In the data rows, 500 means zero.
Here are some numbered points:
424 469 439 643 614 531 626 493 999 592 643 876 184 419 515 614 372 524 0
520 270 526 446 564 764 490 415 681 443 568 672 227 524 639 757 428 448 1
460 321 470 689 494 530 522 425 654 435 437 636 418 529 520 489 519 471 2
467 449 404 413 608 700 535 372 765 687 513 407 207 563 245 626 488 405 3
497 562 493 488 517 212 626 607 624 268 391 522 661 451 354 467 427 624 4
465 564 338 704 571 469 474 613 977 381 451 499 481 523 334 406 459 606 5
406 452 366 724 511 453 473 475 636 513 523 534 505 527 423 533 482 363 6
463 328 470 678 491 513 521 429 617 437 439 618 440 530 514 472 519 475 7
473 594 511 634 535 594 512 552 441 434 413 376 542 554 536 267 560 343 8
487 886 432 412 459 294 421 481 144 489 501 238 354 413 713 643 465 394 9
392 193 514 711 574 518 532 504 505 398 584 814 398 392 666 505 366 342 10
563 792 424 418 459 298 478 342 559 541 330 234 766 506 574 584 560 551 11
520 725 493 308 477 324 525 568 182 512 372 229 701 549 594 342 443 415 12
471 389 444 494 614 798 582 683 999 293 564 696 357 524 578 410 403 503 13
437 528 429 752 622 829 639 617 832 441 638 291 512 544 455 526 397 533 14
545 435 432 231 467 398 338 505 286 614 408 593 365 694 486 518 651 212 15
479 148 477 492 599 498 579 697 722 531 495 610 270 696 400 184 665 265 16
556 667 384 428 516 364 390 515 503 627 322 593 447 548 577 292 517 222 17
495 278 648 464 533 646 469 516 501 574 621 700 523 502 618 512 401 537 18
459 305 524 527 493 412 518 688 785 489 433 650 353 477 624 266 591 410 19
433 612 360 291 503 678 502 326 24 532 502 375 296 422 447 580 474 306 20
549 516 598 928 442 483 574 551 742 394 512 448 697 360 593 629 445 660 21
568 533 625 235 449 459 477 583 152 493 530 158 660 422 289 449 452 600 22
567 712 739 558 567 647 538 239 355 466 574 508 310 288 576 610 456 279 23
560 471 478 334 453 609 432 359 469 412 481 271 317 272 512 802 445 368 24
498 628 581 671 515 818 510 266 691 431 701 608 461 462 609 607 464 474 25
462 537 342 723 571 451 462 626 980 391 425 502 496 523 318 382 462 637 26
533 194 533 538 382 680 573 398 422 265 532 526 535 479 739 578 405 412 27
411 467 480 996 549 308 476 886 750 614 415 800 608 333 608 279 619 672 28
477 753 483 797 510 534 517 557 471 505 477 537 464 564 585 466 511 587 29
477 469 502 702 473 298 574 652 806 531 415 984 490 442 621 579 471 695 30
501 474 616 700 478 362 558 694 444 514 473 446 747 606 605 469 562 587 31
524 592 421 541 559 542 439 564 481 551 426 952 523 503 590 521 432 591 32
416 396 346 556 603 699 537 535 771 421 490 900 389 517 479 473 475 442 33
410 260 633 910 514 428 624 711 339 531 497 434 584 641 575 392 535 461 34
Which three points above are nearest to each new point by angle? Their numbers follow each, nearest first.
553 591 328 479 500 429 452 401 467 585 490 375 673 660 343 512 604 719 -> 11 22 12
516 434 662 577 487 415 501 624 416 654 489 492 823 418 391 498 536 546 -> 31 34 22
518 431 669 602 488 384 495 637 429 654 473 540 846 422 371 482 536 559 -> 31 34 28
517 401 535 372 477 552 397 441 0 624 326 459 828 652 706 435 496 484 -> 12 22 15
527 999 668 620 477 102 522 710 437 218 401 409 637 271 373 123 583 655 -> 4 12 29
474 513 507 710 474 274 567 651 797 539 403 999 491 449 644 554 471 706 -> 30 28 32
444 279 677 664 478 398 599 562 287 445 536 448 638 465 487 362 527 482 -> 34 31 22
456 307 540 513 546 546 469 502 86 756 526 639 560 663 465 460 533 329 -> 15 20 34
414 275 635 907 511 424 630 703 354 514 491 414 587 636 566 390 542 481 -> 34 31 28
494 289 639 464 530 648 481 515 490 560 621 651 516 491 606 524 407 529 -> 18 1 10
565 533 607 235 451 463 479 569 179 493 531 171 643 422 306 469 450 584 -> 22 12 20
473 597 510 623 521 592 503 547 421 448 411 370 532 547 521 264 571 344 -> 8 12 17
409 424 495 514 554 203 507 699 439 414 511 555 506 411 444 467 461 504 -> 4 28 31
415 466 427 619 628 535 629 489 999 607 652 907 146 425 509 611 366 513 -> 0 33 13
399 440 476 999 550 299 481 912 782 606 429 844 611 320 602 273 618 684 -> 28 30 19
554 516 602 932 428 470 578 546 746 400 521 463 715 347 598 634 443 660 -> 21 28 31
492 293 633 486 525 617 474 519 454 579 603 674 540 511 612 502 409 540 -> 18 10 27
430 518 331 600 530 708 643 555 732 452 538 68 561 782 419 296 505 517 -> 14 8 5
497 441 613 748 480 358 575 712 484 503 478 465 751 611 615 469 567 604 -> 31 34 28
472 652 486 360 609 464 425 590 385 521 457 374 522 510 578 415 492 630 -> 12 22 9
432 597 351 301 504 704 499 326 45 544 510 411 279 425 457 579 486 294 -> 20 9 24
462 340 489 810 444 515 509 646 490 604 372 463 588 559 444 491 611 411 -> 34 31 28
519 482 518 242 490 396 367 467 324 568 471 642 638 404 576 574 429 345 -> 15 12 17
427 596 337 286 507 711 503 319 10 543 516 391 271 416 442 582 483 295 -> 20 9 24
501 552 501 489 516 239 622 598 595 271 402 505 643 449 364 471 434 612 -> 4 26 5
533 632 458 323 492 681 338 193 208 798 669 541 300 619 494 508 497 486 -> 20 15 23
497 451 599 728 483 362 577 703 491 496 475 480 742 604 603 452 565 600 -> 31 34 28
445 684 492 694 487 533 590 489 380 304 577 530 632 520 488 388 471 644 -> 29 21 31
532 636 426 413 562 357 415 622 670 584 396 635 470 496 624 453 531 271 -> 17 19 15
523 817 301 84 579 482 485 293 752 593 472 176 807 648 516 725 501 441 -> 11 12 24
553 504 600 919 433 479 570 542 738 399 514 467 705 351 592 643 441 640 -> 21 28 31
533 540 361 538 531 437 398 459 410 512 448 842 446 498 668 471 524 381 -> 32 17 10
565 484 474 342 454 628 432 353 477 410 476 267 301 274 509 808 443 359 -> 24 20 23
558 759 427 440 457 300 481 355 551 537 345 262 754 501 558 576 553 556 -> 11 12 9
527 748 427 386 551 387 460 540 511 638 410 524 793 625 538 402 513 938 -> 11 31 4
405 166 422 262 504 579 547 578 561 557 361 364 503 705 560 473 568 410 -> 16 15 19
496 458 594 575 535 546 442 479 536 443 615 805 351 370 527 424 369 389 -> 10 33 0
507 843 323 334 535 430 509 473 530 396 568 100 600 523 577 528 435 657 -> 11 9 12
408 440 474 992 543 321 485 884 787 598 435 825 603 330 594 289 609 665 -> 28 30 19
523 438 484 537 544 667 663 611 892 492 601 133 417 367 325 628 524 709 -> 14 5 3
400 162 429 264 509 571 543 587 549 552 348 347 513 711 573 471 574 418 -> 16 15 19
404 228 531 699 574 528 532 484 494 403 584 795 390 384 661 513 373 336 -> 10 2 7
510 513 561 261 520 515 664 450 605 129 587 483 593 330 277 634 421 752 -> 4 22 24
469 607 508 637 533 597 516 553 436 434 409 376 549 555 529 251 563 332 -> 8 12 17
505 574 414 435 512 405 602 573 531 419 439 692 615 510 453 225 541 556 -> 4 28 32
551 328 640 419 421 545 549 629 525 465 429 96 524 415 421 327 537 619 -> 22 12 8
480 387 415 613 564 714 516 650 675 316 482 256 490 525 498 510 475 340 -> 14 13 8
546 344 617 417 428 562 545 615 516 466 430 102 530 433 424 322 537 603 -> 22 12 8
432 592 365 299 506 697 496 328 0 556 513 387 300 423 452 574 480 299 -> 20 9 24
568 510 484 0 494 587 582 424 417 380 621 0 259 436 338 926 421 448 -> 24 20 22
483 418 472 758 656 726 552 653 648 567 494 409 244 563 531 504 489 371 -> 14 13 3
472 346 361 336 557 550 408 445 346 466 580 633 362 664 549 365 516 491 -> 15 16 20
482 999 261 266 540 457 445 447 557 622 591 226 357 540 508 673 529 269 -> 9 11 20
495 451 323 577 505 636 634 518 797 337 555 284 647 603 405 555 484 562 -> 14 5 26
455 256 540 518 487 397 520 710 815 482 434 686 333 473 637 253 603 406 -> 19 16 13
481 735 469 518 486 540 485 555 973 555 467 732 431 508 425 608 474 375 -> 0 5 33
566 534 607 255 454 457 472 574 168 494 523 205 647 427 315 451 457 586 -> 22 12 20
520 792 561 502 486 322 591 567 464 355 407 598 888 542 438 429 502 462 -> 4 11 12
501 313 543 242 449 384 435 443 356 462 551 352 511 256 540 703 483 471 -> 24 22 20
537 551 375 538 528 444 419 469 406 504 443 815 463 502 664 478 514 404 -> 32 17 10
432 507 338 589 520 684 638 558 697 448 532 109 564 764 435 304 509 507 -> 14 8 5
477 187 474 533 494 674 605 495 561 242 490 423 632 430 513 399 438 668 -> 27 13 7
478 279 523 385 532 767 488 451 763 631 459 682 462 473 590 599 485 420 -> 1 33 18
523 758 501 295 477 303 524 573 159 517 354 252 727 564 588 328 446 406 -> 12 22 9
523 754 496 281 477 303 519 573 137 529 351 227 713 565 601 321 441 402 -> 12 22 9
584 999 345 590 497 515 524 207 900 544 515 221 608 444 633 569 528 563 -> 11 25 5
593 820 615 555 503 364 447 327 594 568 488 488 722 484 434 454 550 621 -> 11 29 4
579 999 345 606 506 528 530 231 906 540 518 237 591 440 625 563 527 556 -> 11 25 5
528 817 324 117 574 473 482 295 741 593 473 199 802 636 510 705 504 455 -> 11 12 24
538 637 425 453 557 383 421 614 695 588 397 639 465 494 617 454 535 271 -> 17 19 30
472 333 346 337 562 557 391 433 334 482 577 647 356 686 557 359 521 491 -> 15 16 20
485 584 324 417 526 772 490 423 369 479 443 199 620 681 460 260 544 385 -> 8 12 20
